One turn sends every row of this set to another row. A few are shown first. Where does it send the rows asked after them?
q261: -0.46, -2.20, +0.21, +0.62, -2.77, +1.96, +1.16, +0.10, -1.81, +1.32, +1.07, +0.69, +0.86, +0.91, -1.03, +1.40, -1.01, -1.50, +0.29, +2.37, +0.99, -0.10, +0.26, +0.56, +0.15, -1.71, +1.92, -0.85
q607: +1.04, +1.16, +0.65, +1.50, +1.22, -0.02, +0.11, -0.39, +2.26, -2.04, -0.55, -2.64, +0.52, -0.29, -1.67, -2.46, +0.50, +0.84, -0.85, +2.83, +2.61, +0.47, -0.28, -1.59, +2.02, +0.41, +0.01, +0.60
q455: -2.45, +0.92, +3.03, -1.29, -1.91, +0.92, +1.74, +0.42, -1.49, -0.20, -0.27, +0.38, +1.04, -0.06, +0.87, +1.75, +0.60, -2.57, +0.48, +1.04, -0.71, +1.66, +0.38, -1.85, -0.22, +0.61, -1.74, -0.70
q407: -0.06, +3.06, +0.85, +2.10, +0.01, -1.63, -0.97, -0.39, +0.56, -2.16, +0.20, -1.41, +1.59, +0.05, -1.17, +0.21, +2.18, +1.44, -1.30, +0.83, +0.67, +0.43, +1.18, -2.33, +1.64, +1.77, +0.15, +0.19
q909: +0.03, -1.55, +1.46, -0.70, -3.16, +2.80, +1.99, -0.26, -0.75, -1.76, -1.05, -0.56, -0.56, +1.14, -0.50, -0.60, -0.02, -2.17, +0.86, +1.88, +1.60, +2.42, +0.36, -0.08, -0.30, -0.18, -1.21, -1.08
q749: +0.12, -1.37, -0.06, +1.08, -1.67, +0.04, +0.31, +0.17, -0.36, +3.36, +0.83, +0.90, +1.36, -0.53, +0.62, +1.19, -1.42, -1.26, -1.56, +1.17, +1.14, -1.73, -0.41, +0.45, +0.53, -1.23, +2.88, -1.64
q182: -1.95, -1.10, +1.01, +0.02, -1.41, +0.67, +1.11, +1.06, -2.46, +2.12, +1.30, +0.83, +1.77, -0.01, -0.37, +1.92, -1.20, -2.05, -0.28, +2.23, -0.12, -0.47, +0.22, -0.30, +0.20, -0.90, +1.53, -0.22
q251: -0.95, -1.34, +0.08, -1.18, +0.23, +1.72, -0.08, -3.26, +1.02, -0.69, -0.31, +0.78, -2.57, -1.05, +0.89, -1.96, +1.55, +0.00, -0.47, -1.90, +0.06, -0.36, -0.55, +1.29, -1.95, +0.53, +2.19, +1.11
q655: +1.25, +0.76, +1.38, +1.83, -1.74, -1.03, +0.37, -1.04, +0.60, -1.40, -1.09, +0.23, +1.81, -0.79, +0.90, -2.86, +1.38, +1.02, -0.41, +1.68, +1.44, +1.45, -0.46, -3.39, +2.12, +1.62, +0.87, -0.02
q145: +0.97, +0.62, +1.93, +0.43, -1.50, +0.39, -0.13, -0.75, +1.27, -1.89, +0.22, +0.16, -0.12, -1.49, +0.72, -4.33, +1.13, +1.00, +0.75, +0.21, +1.21, +1.70, -0.18, -2.59, +1.72, +2.20, +0.33, +1.11
q963: +0.11, -1.05, +2.42, +0.32, -1.82, +0.50, +2.49, -0.33, +1.73, -3.00, -0.35, -0.11, -1.15, +2.23, +1.60, -1.42, +2.63, -0.12, -0.37, +1.87, -1.67, +1.30, -0.45, -0.98, +1.58, +0.33, -0.88, +1.05
q977: -3.08, +0.00, +1.43, -0.44, +0.10, +0.33, -1.28, -1.41, +0.78, +0.11, -1.34, +0.38, -2.90, +0.42, +2.58, -1.50, +0.82, +0.26, -0.83, -1.37, -0.46, -0.05, +0.38, +0.62, -2.28, +0.78, +2.37, +0.48
q960: +0.36, +0.32, -1.39, +0.73, +0.15, -2.31, -0.25, +1.18, -1.39, +2.65, -0.20, +0.50, -0.82, -0.30, +1.13, -2.02, -0.92, +1.64, -0.68, -0.75, +0.13, -2.31, -1.68, +0.62, -1.65, +0.94, +1.20, +0.10
q161: -1.55, -0.79, +1.24, -0.72, +0.37, +1.03, +2.61, -0.87, -0.71, -2.54, +0.01, -0.63, +0.02, +0.50, -0.17, -0.20, +4.14, +1.20, -1.32, +1.08, -1.08, +1.91, +0.35, -0.90, +0.68, +1.71, -1.39, +0.05
q704: +0.70, -0.06, -0.87, +1.15, -1.27, +0.02, +0.50, -0.01, -1.45, +2.21, +1.78, +0.62, +1.22, +0.01, -0.42, +1.69, -0.85, -1.26, -0.24, +1.02, -0.07, -1.82, -0.03, +0.97, -0.17, -1.05, +3.82, +0.10
q314: -2.20, -0.20, +2.38, -0.63, -0.19, +0.08, +1.84, +0.52, +1.45, -1.61, +1.51, -2.30, -2.16, +0.38, +1.37, -1.79, +2.12, +0.24, -2.41, +1.72, +0.49, +1.37, -0.12, -0.78, +1.11, +0.09, -2.03, +0.69
q643: +0.74, +1.07, -0.73, -1.20, -0.43, -1.52, +1.53, +0.50, -1.13, +1.10, -1.56, -0.89, -1.81, -1.10, +1.86, -3.55, +0.70, +1.01, -0.49, -0.36, +0.68, -0.64, -1.52, +0.35, -1.65, +1.41, -2.22, -0.20
q108: +1.24, +0.01, -1.23, +1.79, -0.38, -1.42, -0.70, +0.43, +1.25, +2.19, -0.83, +0.84, -0.60, +1.22, +0.60, -0.02, -0.32, +1.54, -1.35, -1.07, +0.32, -3.17, -1.94, +1.31, -0.85, +0.11, +0.45, -2.08
q778: -0.17, -1.69, -0.86, +0.69, -0.35, +0.08, +0.22, +0.95, -1.92, +2.42, +0.24, -0.05, +1.25, -0.25, -0.65, +0.61, -1.61, -0.88, -1.31, +1.68, +1.15, -1.41, +0.54, +1.43, -0.17, -0.69, +3.47, -0.76
q493: -0.87, +2.28, +2.10, +1.62, -0.07, -0.79, -1.73, +0.48, +1.09, -2.53, -0.75, -0.25, +0.33, +0.97, -0.37, -0.95, +2.29, +1.76, -0.11, -0.50, +0.09, +1.10, +1.66, -1.78, +1.23, +2.92, -0.22, -0.43
q358: +1.83, +1.86, -1.58, -0.67, +0.78, +0.15, +1.98, -1.12, +0.69, +0.30, -1.45, -0.82, -1.32, +0.59, +0.00, -0.37, +1.89, +1.11, +1.14, -0.22, -0.66, -1.63, -2.45, +0.54, -1.50, +0.61, -2.02, -0.91
q919: +1.20, +1.92, -0.21, +0.73, -1.92, -2.13, +0.17, +0.25, +1.23, +0.32, -1.96, +0.04, -1.85, +1.57, +2.09, -0.58, +1.51, +0.75, -0.68, -1.21, -0.35, -1.60, -1.16, +0.48, -0.79, +0.76, -2.47, -2.14
q652: +1.44, +0.39, -2.21, +0.65, +0.54, -0.17, +0.87, -0.79, +0.27, +2.58, +0.45, +0.41, -0.21, -0.45, +0.07, -0.49, +0.02, +1.78, +1.03, -0.50, +0.17, -2.61, -3.18, +0.58, -1.60, +0.02, +1.34, -0.72
q615: +0.03, -0.02, +2.26, -1.10, -1.28, +0.64, +1.15, +0.46, -0.20, -2.16, +0.94, -1.00, -0.57, +0.38, -1.46, +1.16, -0.04, -3.83, -0.91, +0.96, +0.10, +0.11, +1.14, +1.19, +0.30, -0.35, -2.71, +1.30
q881: -1.45, -0.44, +1.41, -0.47, +1.63, +0.92, -0.87, -2.38, +2.94, -0.46, -1.70, +1.14, -2.15, +0.35, +1.26, -0.33, +1.09, -0.83, -0.97, -1.50, -1.16, -1.73, -0.45, +1.46, -1.01, -0.05, +1.58, +0.52
q70: +0.17, +1.34, +1.62, +0.19, +2.32, +1.39, -0.46, -0.63, +3.54, -2.03, -0.19, -1.51, -0.15, -0.64, -1.95, -1.78, +1.07, +0.98, +0.08, +1.02, +1.41, +0.27, -0.57, -1.14, +1.77, +1.16, -0.99, +0.01
q507: -0.40, -2.01, +0.86, +0.61, -2.05, +0.41, +0.39, +0.89, -1.24, +1.02, +1.71, +0.61, +0.82, +0.41, -1.24, +1.81, -1.37, -2.63, -1.51, +1.89, +0.64, -1.28, +0.86, +1.29, +0.86, -1.74, +0.75, +0.12

q493 goes to q145
q358 goes to q919
q977 goes to q251
And these:
q963 goes to q314
q455 goes to q909
q507 goes to q182
q108 goes to q960
q704 goes to q749
q607 goes to q407

